rotation ticks, each row followed by its count of ticks:
The counts run from 0 to 466.
[-2.484, -3.008, 0.792, 1.786, 0.574, -1.465, 0.427, -0.395, 1.762, -1.982, -0.818, -1.212, -1.333, 0.042, -0.666, -1.043, -2.807, -0.164, -3.168, -3.991, -1.529, 2.914, 4.848, -2.617, 1.497, -0.397, -2.398, 3.503, -1.229, -2.085, 3.457, 0.387, 3.114, 0.733, 1.267] | 97
[1.052, -3.594, 1.712, 2.615, 3.247, -4.202, -0.159, -0.178, 2.530, 1.532, -2.709, -1.348, -0.445, 1.069, 1.388, 0.123, 1.248, 4.611, -1.312, -2.694, 2.454, -2.628, 2.222, -0.560, 1.136, 2.059, -3.579, 1.570, -2.297, -4.488, -1.344, -0.072, 1.343, 1.848, 0.937] | 189
[-5.217, -4.565, 0.705, 1.065, -0.358, -3.406, -0.861, 3.236, 0.922, -1.015, -0.871, 0.519, -2.670, -1.382, -0.450, -0.227, -5.202, 3.261, -0.975, -2.458, -3.885, -2.189, -0.549, 1.458, -0.257, 0.989, -1.261, -3.529, -0.486, -0.007, 1.130, -0.930, -0.339, -1.595, 1.055] | 241
[-1.176, -6.771, -0.978, -3.363, 1.813, -3.487, 0.334, 3.513, -0.636, -0.327, 0.016, 1.089, 2.814, 2.079, -0.905, -1.408, -2.098, 0.462, 2.488, -4.568, -1.486, -1.007, 1.067, -0.983, 0.599, 0.499, -2.182, 1.412, 1.504, 0.646, 2.439, -0.183, 1.893, 2.080, -1.395] | 119
[-1.227, -3.059, 0.559, -1.609, 3.104, -2.166, 0.382, 0.254, 3.374, 0.122, 0.969, -2.380, 5.650, 2.383, -2.408, 0.521, 0.998, 0.635, 0.773, -3.894, 1.041, 3.472, 2.018, -2.764, 0.691, -0.840, -0.796, 0.773, -1.012, -2.224, 2.514, -2.453, 2.666, 2.680, 0.898] | 388
[-2.243, -0.504, 1.446, 1.506, 0.199, -5.458, -1.004, 1.921, -3.027, 2.151, -0.450, 2.296, 0.699, 1.121, -3.375, -1.043, -0.117, 0.500, 2.217, -4.794, 1.706, -1.330, 0.581, -1.108, 1.225, 0.062, -1.671, 3.406, -2.164, -2.304, 4.007, -0.360, 0.618, 3.436, 1.037] | 446
[-3.282, -2.121, 1.623, 2.488, 0.376, -3.990, -0.579, -0.070, 1.419, -1.134, -1.727, -1.022, -3.242, -3.172, 1.566, 0.637, 0.213, 3.925, -1.961, -1.987, -1.399, -2.362, 1.699, 0.810, -0.281, -1.115, -3.462, 0.672, -0.811, -4.643, -0.298, -2.688, -0.081, -3.601, 2.450] | 69
[-0.384, -3.451, -2.358, 3.279, -1.003, -2.371, 2.298, -0.224, -0.779, 0.850, -4.010, 1.788, 0.612, 0.891, -0.225, -0.362, 1.134, 3.344, -3.425, -4.275, -2.040, -2.900, 1.447, 1.817, 2.019, -0.172, -2.393, -1.224, 0.784, -0.799, -0.456, -4.638, 0.093, 3.544, -0.171] | 440
[-2.580, 2.258, 3.404, 1.414, -0.724, -3.330, -0.435, -3.835, 2.478, 2.883, 0.241, -0.015, 1.495, 0.256, 1.101, -0.724, 0.488, 2.550, -3.146, -2.300, -1.044, 3.560, 2.497, -3.129, 0.291, -1.085, -0.894, 1.848, -1.817, -3.539, 0.499, -4.117, 2.646, 2.739, 0.028] | 424
[-1.285, -4.867, 0.341, -0.221, 3.660, -4.585, 0.719, 2.096, -0.745, -2.523, -0.527, -0.195, -0.696, 1.307, -1.009, -1.464, -3.829, 0.095, 1.857, -2.735, 1.357, 1.971, 3.187, 0.980, 1.105, 0.178, -1.055, 4.759, -1.127, 0.715, 3.305, 1.618, 3.350, 0.294, -0.024] | 450
[-1.357, -4.632, 0.639, 0.859, 5.417, -1.666, 1.329, -0.914, 2.714, -0.618, -0.919, -1.882, 0.263, -0.799, 2.046, 1.431, -0.710, 5.363, -2.400, 0.999, -4.400, 1.915, 1.793, 1.664, 0.410, -0.274, -1.247, -1.126, -0.620, -3.705, 0.167, -1.861, 4.290, -1.081, -1.266] | 360
[-2.191, -3.605, 1.235, 1.044, 1.439, -2.808, 1.085, -1.349, 1.063, -1.955, -2.606, -2.164, -1.699, 1.138, -4.739, -0.059, -1.614, -1.837, 0.451, -2.020, 0.464, 2.843, 2.810, -0.675, -2.363, -0.801, -1.777, 2.292, 0.060, -2.373, 4.454, -1.747, 4.252, 0.950, 0.093] | 232
[-4.067, -2.469, 1.501, 0.366, 3.287, -3.348, -0.006, -0.507, 1.196, -1.069, 2.063, -2.676, 0.714, 1.611, -1.760, -3.585, -2.691, 3.631, 1.629, -2.569, 1.278, 3.067, 1.035, -0.450, 0.333, 2.271, 0.952, 1.093, -3.804, -0.884, 1.218, 1.651, 1.678, -2.741, 2.460] | 61
[-3.532, -3.437, 1.758, 0.472, -0.986, -0.764, -0.042, -1.135, 2.974, -1.406, -0.626, -1.772, -1.101, -0.583, -2.805, -1.035, -1.218, 0.467, -2.879, -5.045, -1.673, 0.783, 4.113, -3.062, -0.187, -0.257, -1.577, 2.124, -1.176, -3.793, 3.604, -2.376, -0.074, -1.383, 2.228] | 427
[-3.199, -4.206, 1.078, 2.666, 2.877, -2.356, -1.468, -1.235, 1.469, -0.813, -0.696, -2.718, -2.586, 0.621, -5.382, -1.195, 0.149, -1.084, -0.399, -3.287, -2.397, 1.810, 1.666, -0.582, -2.455, -0.386, 1.347, -0.776, -1.472, -2.402, 3.532, -2.238, 1.177, 0.533, 0.106] | 465
[-2.405, -1.406, 1.439, 1.253, -0.149, -6.094, -0.903, 0.805, -1.709, 3.622, 1.086, 1.701, -0.427, -1.588, 3.017, -1.489, -3.667, 4.285, 0.773, -0.954, -1.948, -3.338, -0.941, 2.000, 0.659, 3.465, -1.108, -0.795, -2.320, -0.334, 1.825, -0.805, -0.129, 2.223, -1.430] | 85
[-1.486, -4.178, -0.455, 0.514, 0.830, -3.906, 0.703, -1.354, 0.711, -2.033, -2.998, -1.351, -1.124, 0.184, -5.189, -3.658, 2.505, 0.143, 0.427, -3.649, 0.048, -0.149, 2.704, -0.449, -2.044, -1.394, -0.589, 0.849, 0.425, -2.992, 2.753, -4.792, -0.282, -0.372, 0.988] | 74
[-3.689, -1.067, 1.303, 3.081, 1.900, -6.117, -0.012, 0.755, -2.750, 2.259, -1.573, 0.396, -2.832, -0.259, -0.909, -1.088, -3.021, 3.469, 2.335, 0.425, -1.421, -0.756, -3.047, 3.811, -2.095, 0.601, -0.484, -2.047, -1.133, 0.238, 0.219, -3.338, 2.845, 2.470, -2.539] | 340
[-4.362, -3.416, 3.936, -0.870, -0.341, -4.313, 0.338, 0.800, 0.915, -1.449, 2.491, -0.063, 0.643, -0.673, -0.244, -0.954, 2.301, -1.213, 3.892, -1.408, -2.268, -1.714, 0.831, -1.526, 0.743, 0.985, -5.941, -2.748, -2.237, -2.065, 1.515, -1.115, 1.787, 2.290, 1.241] | 40
[-3.570, -6.225, -1.696, -1.144, 2.326, -2.282, 2.682, -1.200, 1.416, -1.301, 0.535, -1.805, 0.912, -0.200, -0.906, -4.147, 0.398, 1.571, 0.858, -2.513, -4.301, -0.257, 0.223, 2.191, -0.170, 0.252, 0.967, -1.698, -0.779, 2.048, 0.591, -3.571, 0.842, -0.203, -1.705] | 434
[-2.517, -2.935, 0.209, 3.048, 4.712, -4.460, 0.752, 0.047, -3.819, 0.015, 0.119, 0.239, -1.273, -0.488, 1.476, -3.127, -2.251, 3.100, 0.822, -1.206, -1.569, 1.297, 0.731, 2.475, 2.586, 1.439, -0.398, 1.650, -3.840, -0.744, 1.463, 2.865, 3.286, 0.911, -1.338] | 219
[-2.560, -3.806, 1.790, 2.322, 3.775, -1.378, 1.282, -0.785, 1.699, -0.658, -3.484, -1.956, -2.185, -1.508, 0.499, 2.524, -0.064, 4.322, -2.892, 0.337, -2.317, -0.349, 1.959, 2.191, 1.568, -0.562, -3.088, -2.600, -1.681, -4.228, -0.037, -0.913, 3.182, -0.894, 1.154] | 361
[-2.274, -1.408, 0.226, -1.566, 2.895, -5.380, -0.794, 1.201, 3.638, -0.626, 0.765, -0.300, 6.196, 2.137, -0.640, -1.439, -0.404, 1.037, 1.692, -3.876, -0.234, 2.755, 2.456, -3.836, 0.336, 0.660, 0.086, 2.728, 1.031, -0.213, 1.267, -2.978, 1.877, 3.215, -0.277] | 58
[-5.134, -1.433, 2.405, -0.840, -1.637, -5.157, 1.729, -1.117, 0.652, -1.230, -0.229, 1.149, 1.637, -0.341, -0.324, -0.854, -2.507, 0.039, 1.787, -1.135, -0.072, 1.997, 0.626, 1.080, 0.895, -2.308, -4.344, 2.191, -1.379, 2.799, 2.154, -2.739, 4.000, -0.399, 1.151] | 199
[-5.353, -2.481, 2.223, -0.437, 0.622, -3.790, 1.375, 0.900, 1.229, -3.065, 0.990, -0.535, -0.383, 0.239, -3.628, 1.287, 0.948, -1.174, 2.122, -2.538, -1.489, 1.709, -1.566, -0.167, 2.823, -1.664, -3.976, -3.977, -3.301, 0.115, 0.388, -1.509, 2.757, 1.027, 2.039] | 138
[-3.027, 2.338, 2.991, 2.788, 1.854, -5.142, -2.046, 0.498, 0.311, 1.531, -1.056, 0.232, 2.853, 0.921, -3.256, 0.636, 0.060, 2.794, 1.260, -1.970, 2.514, 3.371, 0.352, -2.224, -0.513, -0.955, -0.241, 1.690, -0.308, -3.345, 3.421, -2.376, 2.989, 2.260, 1.122] | 386
[-3.291, -1.238, 1.625, -1.899, 1.488, -6.781, -0.285, 0.927, -0.485, 3.225, 2.926, 1.082, 3.026, 0.177, 2.009, -1.445, -2.840, 4.947, 2.899, -1.989, 0.442, -1.109, -1.792, 0.821, -0.119, 2.595, -1.281, 0.927, -2.563, 0.542, -0.117, -1.194, 0.951, -0.177, -0.658] | 415
[-3.283, -1.363, 2.532, 3.210, 0.056, -3.537, -0.289, 0.276, 1.699, -2.632, 0.668, -0.422, -0.967, 0.340, -0.331, -1.407, 1.087, -0.577, -0.409, -3.503, -1.885, -0.506, 2.183, -3.613, 3.003, 1.691, -3.944, -4.170, -3.199, -1.050, -0.523, -0.705, 0.309, 2.654, 0.955] | 175
[-4.245, -1.686, 2.651, -1.412, 4.352, -5.053, -0.893, 0.657, -2.088, 1.176, 4.191, 0.744, 1.222, -1.266, 3.318, -0.651, -0.296, 3.078, 3.116, -0.159, -3.426, 0.781, 0.596, -0.892, 1.536, 0.614, -2.557, -0.217, -2.073, -3.055, 2.230, 2.791, 2.091, 0.318, 0.425] | 257
[-1.544, -1.431, 2.662, 4.332, 2.914, -1.470, -0.264, -2.012, 1.814, -2.078, 0.308, -2.564, -2.147, 0.718, -1.397, -3.983, -0.837, 0.813, -0.184, -2.970, -2.786, 3.474, 2.791, -3.600, -2.037, 1.794, -0.313, -2.732, -2.158, -3.862, 1.487, -1.500, 1.352, 0.336, -1.186] | 173
[-1.884, 1.283, 1.641, 0.143, 1.045, -5.336, -1.260, 1.303, -0.697, 2.061, 1.675, 0.710, 4.610, 1.905, -0.929, -2.411, -0.550, 0.927, 2.137, -4.323, 0.661, 2.734, 0.940, -4.022, 0.902, 0.272, 0.353, 2.146, 0.417, -1.830, 2.843, -2.402, 1.329, 3.415, 0.376] | 57
[-4.029, -2.432, -1.271, -0.256, -0.781, -2.952, 0.593, 0.063, -2.019, -0.031, 3.109, 1.751, 3.038, 1.037, -0.031, -5.523, -0.309, 1.085, 0.329, -4.959, -5.674, 1.447, 1.357, -1.812, 0.705, 0.063, -0.538, -1.240, 0.387, 0.172, 1.415, -2.888, -1.753, 1.235, -0.555] | 178
[-1.727, -2.793, 0.948, 1.943, 1.271, -1.967, -0.443, -0.176, -0.575, -0.547, -2.302, -0.734, -1.492, -1.107, -3.854, -1.305, 0.919, -0.588, 1.118, -2.509, -4.324, -0.517, 4.231, -0.390, -2.740, -0.109, -2.278, -0.335, 2.249, -4.983, 5.755, -1.898, 0.627, 0.372, 0.171] | 367
